In the data rows, the value 128 means zero.
Each row of this table is followed by its label. One hidden rule gives the labels. It looks at one to three of the table's principal directions, none of them among the few with the most spread.
143 131 129 121 144 124 124 111 139 127 121 103 129 124 142 142 135 129 128 157 137 129 113 133 152 125 136 126 118 154 121 141 116 122 127 104 116 127 111 124 135 125 132 117 141 145 123 121 117 148 132 153 129 144 131 107 2
152 129 147 111 91 125 157 120 102 110 129 103 144 92 164 144 164 140 109 155 132 121 105 122 87 102 122 171 158 88 159 127 153 106 91 152 144 141 134 111 155 114 165 97 82 88 171 165 145 98 143 147 98 142 141 202 3
161 80 188 140 136 109 147 162 103 155 130 117 133 113 113 181 133 152 132 134 107 138 171 120 123 115 197 165 131 97 143 116 142 151 122 140 144 163 107 104 147 154 118 107 148 163 133 92 149 124 128 122 186 181 102 120 2
121 153 145 117 136 147 116 202 149 122 114 162 117 139 116 133 136 159 160 138 125 114 161 95 189 142 146 114 99 147 127 133 103 127 126 133 112 129 121 116 123 116 100 128 137 162 132 93 137 155 131 124 144 111 151 95 1
159 123 117 106 125 126 125 112 128 106 134 129 113 143 134 113 110 121 104 128 121 130 109 128 90 124 116 128 150 113 115 138 151 142 117 121 133 119 114 137 124 128 146 150 97 115 135 125 128 116 125 120 130 130 131 172 4
128 125 122 143 142 152 113 130 157 154 109 129 149 102 130 137 152 115 133 115 130 93 130 107 117 119 124 138 113 124 115 125 174 115 118 133 127 150 149 119 89 116 122 141 101 117 122 128 124 124 113 122 126 114 116 151 3
145 122 157 125 124 154 134 163 136 143 96 123 147 100 111 161 195 136 204 130 133 99 153 102 160 86 170 132 82 132 129 126 125 110 121 124 109 147 109 115 135 104 116 96 117 146 126 117 127 144 136 133 129 145 142 115 3
42 183 72 128 120 130 103 143 152 112 142 182 112 127 140 85 115 142 117 116 146 113 134 123 148 157 85 102 124 142 133 132 94 85 157 136 133 101 162 138 88 87 112 138 149 103 130 143 144 136 145 96 92 73 170 105 2
87 147 87 98 129 161 140 173 163 113 126 175 111 141 111 127 129 137 161 128 138 146 164 123 197 141 137 48 59 168 136 108 90 129 174 95 89 108 120 151 142 119 111 125 205 141 121 119 96 126 146 93 72 107 169 30 2
138 101 163 166 134 129 132 119 113 169 126 78 157 104 121 155 135 102 149 122 133 128 130 124 136 114 141 141 118 113 144 110 138 134 113 139 131 145 161 126 124 148 136 122 131 129 125 130 112 116 113 147 159 151 79 108 3
150 114 90 113 129 134 99 123 132 102 147 111 96 138 123 131 101 118 81 117 131 154 140 120 93 115 97 92 131 129 113 103 123 139 158 110 141 132 111 165 101 129 149 142 101 139 157 140 117 108 125 106 141 117 124 151 3
96 88 191 183 126 112 105 126 94 180 137 72 138 135 121 151 124 124 162 102 112 128 166 97 134 106 138 153 130 100 164 119 77 116 103 162 150 135 142 143 112 146 115 96 132 141 133 106 128 109 124 151 219 173 66 78 3
112 123 81 125 136 105 118 98 146 108 146 122 119 136 120 102 88 94 98 88 119 141 134 137 111 153 103 98 130 134 118 127 159 141 172 93 137 96 123 155 106 122 128 145 156 117 132 133 108 133 121 109 123 115 123 119 3
188 91 101 112 142 135 128 151 139 100 137 90 81 111 144 143 119 119 95 118 102 143 175 86 82 84 122 114 123 110 143 106 140 130 148 80 144 134 52 153 106 112 144 96 116 140 179 106 120 88 141 95 148 160 135 159 3
113 118 163 189 172 115 108 95 128 187 129 101 149 118 152 110 125 111 132 141 145 96 100 140 148 129 145 152 132 126 137 122 131 111 93 135 127 133 166 117 103 146 122 118 148 141 79 111 129 122 132 157 167 140 87 95 2
132 130 116 144 145 143 114 117 146 134 127 136 137 160 102 115 101 109 139 113 125 133 127 133 153 154 128 109 107 162 105 122 138 154 135 131 111 120 152 135 118 158 125 164 148 153 78 104 110 129 109 112 150 100 100 104 4
157 145 103 82 116 134 153 127 129 80 119 149 110 129 118 114 133 133 132 144 127 139 113 147 129 114 119 106 127 129 112 134 131 141 134 104 119 108 99 141 162 113 140 130 121 119 150 144 115 136 119 133 94 108 165 151 2
135 102 154 141 120 121 165 136 110 165 111 130 164 79 141 136 143 126 111 119 126 115 102 148 107 144 161 173 156 87 152 109 189 133 120 160 158 141 154 84 148 135 131 129 119 96 138 158 136 104 127 141 107 161 117 156 3
193 93 158 137 125 131 158 160 125 153 104 121 152 82 121 161 139 111 133 126 116 114 146 110 122 134 187 164 128 91 131 117 195 152 113 128 150 147 141 81 131 127 142 135 100 127 147 124 129 133 112 119 139 166 110 156 4
150 137 132 121 131 162 128 105 145 153 88 142 155 136 123 118 162 122 155 131 124 96 80 123 109 119 116 153 120 141 104 145 160 122 84 152 110 149 143 111 120 130 121 158 71 112 97 135 106 129 98 154 109 114 120 172 2
220 111 103 110 132 132 155 112 146 107 116 107 115 128 116 124 123 100 101 150 119 144 102 145 96 111 121 108 113 135 121 102 164 174 138 119 120 150 109 139 135 154 159 147 105 136 145 141 83 97 93 112 118 127 113 163 2
99 156 108 129 125 142 129 157 151 118 121 164 118 134 128 124 143 153 140 150 142 132 129 130 176 139 130 99 101 168 129 116 84 121 151 142 116 136 133 122 131 127 115 123 158 142 118 125 135 132 145 111 107 101 153 89 2
150 122 116 120 143 126 126 136 146 134 122 102 125 84 153 157 150 135 101 151 139 120 127 120 113 110 135 138 122 130 136 121 144 107 145 109 133 157 107 115 107 107 132 111 123 131 152 133 129 126 138 127 117 152 140 143 2
120 148 94 106 109 133 156 113 131 98 135 144 126 129 130 128 122 132 114 149 140 156 110 155 136 139 117 104 125 146 126 126 120 138 148 122 117 121 134 133 160 134 147 138 158 113 130 148 123 122 129 116 76 106 146 121 3
155 137 100 105 121 116 120 103 130 91 132 124 115 137 141 98 104 131 65 123 117 129 97 139 68 141 86 146 172 125 119 134 162 131 130 137 151 123 108 133 117 127 137 151 80 114 149 146 130 113 116 130 130 108 134 207 2
168 124 107 75 134 165 139 162 139 120 112 169 107 112 154 148 140 144 95 133 120 117 133 99 73 120 128 142 155 101 102 148 174 120 108 97 125 151 103 106 115 101 120 152 71 91 146 125 149 131 138 112 77 152 175 203 4
139 92 153 134 148 103 97 126 126 146 143 114 130 128 119 147 108 122 98 102 106 115 161 106 90 133 140 156 140 97 119 137 182 135 121 122 151 139 124 126 88 131 117 134 109 140 139 106 132 138 122 127 188 148 101 151 3
192 107 141 106 122 117 153 139 121 121 112 88 123 98 127 162 152 129 135 148 123 133 128 128 112 96 157 142 123 116 142 122 130 138 140 119 130 149 89 120 144 119 141 111 114 137 158 130 118 122 120 129 136 180 130 146 2
76 171 121 121 117 136 101 152 145 98 125 126 117 150 134 126 153 152 177 124 121 120 149 96 198 132 120 109 91 183 132 151 59 97 147 122 105 89 99 137 134 84 122 96 150 151 125 114 140 156 160 130 112 111 166 98 4
253 105 127 107 131 123 185 151 153 107 110 86 142 54 131 172 173 103 95 165 102 113 132 126 90 88 148 158 95 97 157 88 242 165 132 132 130 175 116 103 137 130 179 103 100 125 189 157 92 76 97 99 101 141 124 217 1
77 145 130 133 107 98 119 92 117 117 138 107 121 133 167 119 132 145 111 131 114 121 113 115 105 133 100 160 159 128 150 160 94 90 116 145 147 112 122 129 118 100 127 108 120 91 146 136 149 126 150 144 128 144 137 153 3
93 166 81 66 98 171 125 139 147 74 122 173 100 198 104 104 125 141 179 131 138 163 117 122 189 136 93 37 82 187 113 135 48 135 149 116 83 86 119 176 161 127 121 148 153 121 114 128 89 133 143 124 85 93 173 60 2
144 135 140 90 112 117 168 117 104 116 129 145 148 84 157 157 154 155 80 161 130 117 106 156 70 128 137 189 170 89 134 145 196 113 104 141 136 152 145 89 156 117 139 127 102 79 146 167 156 120 138 136 74 144 163 219 1
193 104 159 138 122 117 141 158 134 124 113 89 114 131 149 140 142 123 129 136 87 118 142 79 119 112 141 157 130 111 160 124 129 146 102 151 144 142 98 113 124 133 145 98 89 133 165 107 127 99 125 120 166 175 109 161 3
162 127 140 122 121 139 144 130 127 145 121 91 147 118 135 124 125 89 151 111 109 113 127 84 101 121 104 155 124 90 159 140 169 120 77 123 116 126 160 131 107 117 137 137 94 91 145 122 90 113 93 143 129 147 101 153 2
140 74 155 166 147 74 120 148 108 170 141 101 117 82 135 148 103 134 73 107 104 128 154 120 81 134 164 181 164 77 159 105 156 131 154 146 196 153 113 101 87 126 116 113 129 140 167 116 150 112 130 115 202 190 95 143 2
166 87 127 113 116 130 139 106 123 117 134 71 121 161 113 157 101 101 126 108 90 170 158 98 113 123 122 107 103 138 143 115 126 160 130 107 118 123 109 166 140 156 145 127 139 136 144 115 73 99 104 128 155 165 86 109 3
187 116 162 138 127 152 188 196 140 158 92 104 165 33 131 204 212 127 187 164 134 106 159 105 179 89 210 152 67 115 161 94 165 126 128 121 108 174 139 76 154 103 148 80 147 140 147 133 127 123 130 114 84 170 138 126 3
116 168 101 91 91 144 177 181 132 66 123 180 86 103 169 156 173 209 111 211 148 162 120 140 174 114 156 104 127 162 140 114 45 115 160 136 128 143 83 102 194 105 149 88 165 126 164 142 186 116 191 99 45 122 214 134 3
138 157 117 127 149 153 152 139 133 125 138 117 154 87 140 140 145 116 138 156 165 124 129 156 167 123 138 115 98 142 136 108 162 116 131 91 81 128 158 123 152 127 147 113 177 140 97 140 126 126 138 125 64 98 147 117 2
82 139 126 153 136 104 73 109 123 119 154 115 98 142 153 113 121 159 86 140 139 126 118 129 109 115 90 133 158 141 127 132 71 95 137 150 157 135 106 144 92 121 121 109 112 141 141 127 166 124 161 136 174 110 130 142 3
74 158 74 122 124 127 117 104 138 93 155 101 130 108 123 122 120 118 119 116 141 146 139 154 156 125 83 92 93 160 147 109 117 107 187 112 120 87 126 167 134 108 151 106 189 134 141 162 104 106 136 116 93 78 145 97 2
130 120 185 145 122 127 139 150 100 170 112 120 148 94 142 151 188 148 156 135 124 90 134 119 101 89 149 189 139 87 154 133 130 97 88 162 131 164 123 97 134 111 118 87 86 119 139 143 156 122 135 148 120 162 133 168 2
108 105 163 167 130 115 116 97 92 151 155 89 141 159 120 117 91 102 136 108 125 141 136 140 132 132 114 133 142 110 151 119 109 140 105 153 134 108 164 152 136 175 135 122 148 130 105 123 117 98 123 142 186 136 74 85 3
168 70 137 93 157 119 88 97 128 137 135 134 99 211 113 122 63 127 69 96 82 144 137 106 56 151 121 130 156 120 95 145 163 165 104 115 138 134 94 156 98 173 102 175 89 146 112 86 94 121 104 140 205 166 91 145 2
156 75 174 149 143 89 94 121 113 161 132 105 112 179 116 117 94 125 106 106 92 132 126 118 99 138 143 149 150 112 134 128 119 163 117 160 161 134 94 128 112 166 120 130 98 165 133 103 117 119 117 142 215 177 78 118 2
102 109 168 163 89 94 130 138 99 130 147 138 134 162 82 115 109 125 150 109 120 152 147 137 151 141 139 108 122 106 148 99 94 169 134 188 156 123 163 144 145 167 133 126 140 142 149 136 123 119 115 120 186 109 84 80 2
111 162 76 103 141 131 119 126 145 95 148 117 109 109 140 115 119 124 104 126 145 130 142 128 108 118 83 100 117 141 131 129 130 93 158 75 104 121 111 161 99 91 119 125 149 122 142 135 119 134 131 116 89 96 162 139 1
153 163 130 115 135 138 138 143 140 120 107 153 127 117 161 108 156 159 107 178 147 103 75 145 128 132 127 149 147 143 123 135 132 115 105 145 119 149 120 93 140 120 129 130 94 128 123 140 151 133 138 146 86 112 163 177 1
Which label does each new row get?
100 103 163 150 98 98 109 147 121 125 129 115 101 192 139 132 105 151 145 108 82 149 160 69 157 154 147 134 145 138 153 148 40 141 125 167 163 107 94 127 132 140 118 105 133 143 145 80 151 129 151 122 206 184 102 77 -> 4
180 93 149 154 157 106 130 105 129 174 123 145 162 125 92 109 99 83 104 100 113 105 107 159 84 151 144 166 147 83 102 124 242 180 106 148 147 145 169 101 108 169 131 174 98 133 106 132 108 135 71 128 161 117 74 164 -> 2
157 90 163 157 126 135 129 99 115 169 107 99 155 143 95 142 129 94 174 94 104 125 132 110 113 116 145 152 123 116 112 136 146 152 94 138 130 138 140 127 124 151 125 146 97 132 105 110 104 135 85 147 177 152 68 131 -> 4
132 148 143 109 89 134 150 129 121 109 114 123 143 145 126 124 148 125 159 138 121 124 115 126 144 131 114 130 119 132 147 143 111 134 107 159 115 114 138 125 164 129 143 123 106 106 145 152 111 122 119 140 100 125 136 130 -> 2
132 147 84 107 145 125 98 64 161 115 112 139 115 183 135 89 100 125 97 135 134 127 62 155 112 160 97 109 150 185 75 164 114 138 139 117 115 117 107 139 114 138 119 183 108 133 83 122 114 154 109 142 121 115 129 136 -> 3
136 160 144 90 93 181 199 228 116 112 115 210 150 88 86 173 199 166 196 176 170 143 149 158 201 101 175 88 71 118 136 81 124 148 135 152 80 168 173 105 206 139 132 114 161 130 134 163 140 128 138 102 35 83 185 102 -> 1
109 145 135 136 143 132 120 129 127 144 140 123 143 147 110 119 108 110 161 115 126 128 137 121 159 142 112 128 105 135 140 136 127 125 113 128 101 112 168 139 118 141 115 136 161 136 94 108 104 136 111 135 147 112 108 86 -> 1
174 107 144 142 112 93 129 111 109 117 128 100 122 108 148 124 135 127 80 132 112 119 109 132 66 115 128 177 178 94 131 130 155 136 119 151 176 140 95 105 127 120 158 110 61 123 175 153 157 118 128 133 144 147 120 217 -> 4
186 129 100 126 139 112 124 77 141 90 134 74 133 95 132 122 130 90 86 123 117 114 112 141 67 100 88 151 142 120 110 135 208 135 134 103 140 126 100 140 109 112 163 128 86 120 157 149 117 119 101 128 130 98 118 227 -> 4
92 114 143 158 154 123 87 112 133 188 134 116 167 117 109 129 120 83 146 75 131 90 146 116 122 144 123 141 115 103 118 139 184 114 119 121 124 122 188 129 71 118 109 150 119 116 102 132 108 153 107 136 148 129 93 109 -> 3
150 120 142 129 112 142 120 154 108 104 132 124 122 127 112 133 142 132 146 119 138 134 153 119 134 103 140 114 127 119 116 110 117 132 128 119 133 124 107 138 144 121 142 109 98 153 145 133 149 135 143 126 139 112 137 150 -> 4
68 99 152 180 134 75 97 130 119 162 153 84 121 123 137 127 103 104 127 69 85 117 184 82 129 143 126 149 128 96 173 130 114 111 143 134 167 97 136 140 77 101 115 92 153 119 160 115 126 123 137 119 187 174 92 90 -> 2
118 125 154 115 105 172 141 155 107 155 101 182 168 109 108 163 180 154 176 109 138 109 140 125 127 121 179 159 132 110 92 138 160 115 103 136 117 146 140 88 162 111 121 137 91 126 98 140 170 161 132 134 77 125 152 169 -> 4
95 155 105 138 126 145 120 106 139 121 128 129 143 143 130 110 119 111 135 102 123 117 129 130 136 151 98 125 125 153 117 143 137 121 130 130 110 101 151 136 124 124 129 147 134 114 96 134 128 126 119 117 99 94 128 137 -> 4
100 148 143 140 127 156 136 108 125 138 105 132 146 152 136 113 147 131 183 144 148 126 85 148 192 133 133 111 123 166 116 140 76 125 104 137 100 105 141 127 173 143 124 128 146 125 78 127 128 138 138 168 106 123 129 81 -> 4
153 94 172 152 134 113 123 123 120 151 112 95 141 131 129 142 135 129 127 118 99 115 130 121 121 126 155 167 140 121 132 131 144 147 113 154 150 134 99 109 139 144 132 113 107 152 133 117 134 120 116 147 171 161 94 145 -> 3
92 158 126 155 171 133 106 168 158 165 117 184 123 106 158 90 138 154 119 147 151 82 108 128 158 151 143 140 130 138 124 131 130 93 121 130 130 138 137 87 88 104 92 128 139 139 100 108 162 151 157 127 112 107 160 113 -> 2
109 104 162 156 119 149 141 173 119 169 114 160 146 121 87 145 151 127 191 104 129 123 170 118 164 120 176 112 90 113 132 99 119 142 129 147 123 144 154 120 136 140 108 125 146 141 114 119 127 128 125 110 137 132 113 75 -> 3
125 138 91 84 83 106 172 134 119 69 148 139 107 115 122 142 107 137 85 129 109 171 142 146 98 142 109 114 142 113 143 130 137 155 176 128 145 113 111 136 160 116 152 140 149 90 191 160 128 110 123 89 78 124 157 159 -> 2
77 151 102 124 110 101 108 106 121 90 150 143 98 141 144 94 117 159 87 138 135 141 104 153 114 126 87 118 159 135 133 132 78 110 154 150 161 107 97 145 133 114 136 111 130 122 161 153 153 119 154 131 126 96 155 138 -> 2
25 138 96 154 144 136 82 90 133 137 161 123 113 162 131 116 96 126 135 111 152 153 150 135 176 140 105 64 100 177 120 123 47 98 163 92 109 90 137 179 113 127 117 121 206 146 88 118 121 133 161 126 126 104 125 25 -> 4
124 133 87 86 112 126 144 131 159 86 123 105 98 109 158 171 157 155 107 166 124 151 132 112 137 111 125 95 99 168 148 122 87 114 179 112 123 140 86 142 132 101 137 104 160 110 170 136 115 105 161 106 93 162 167 115 -> 2
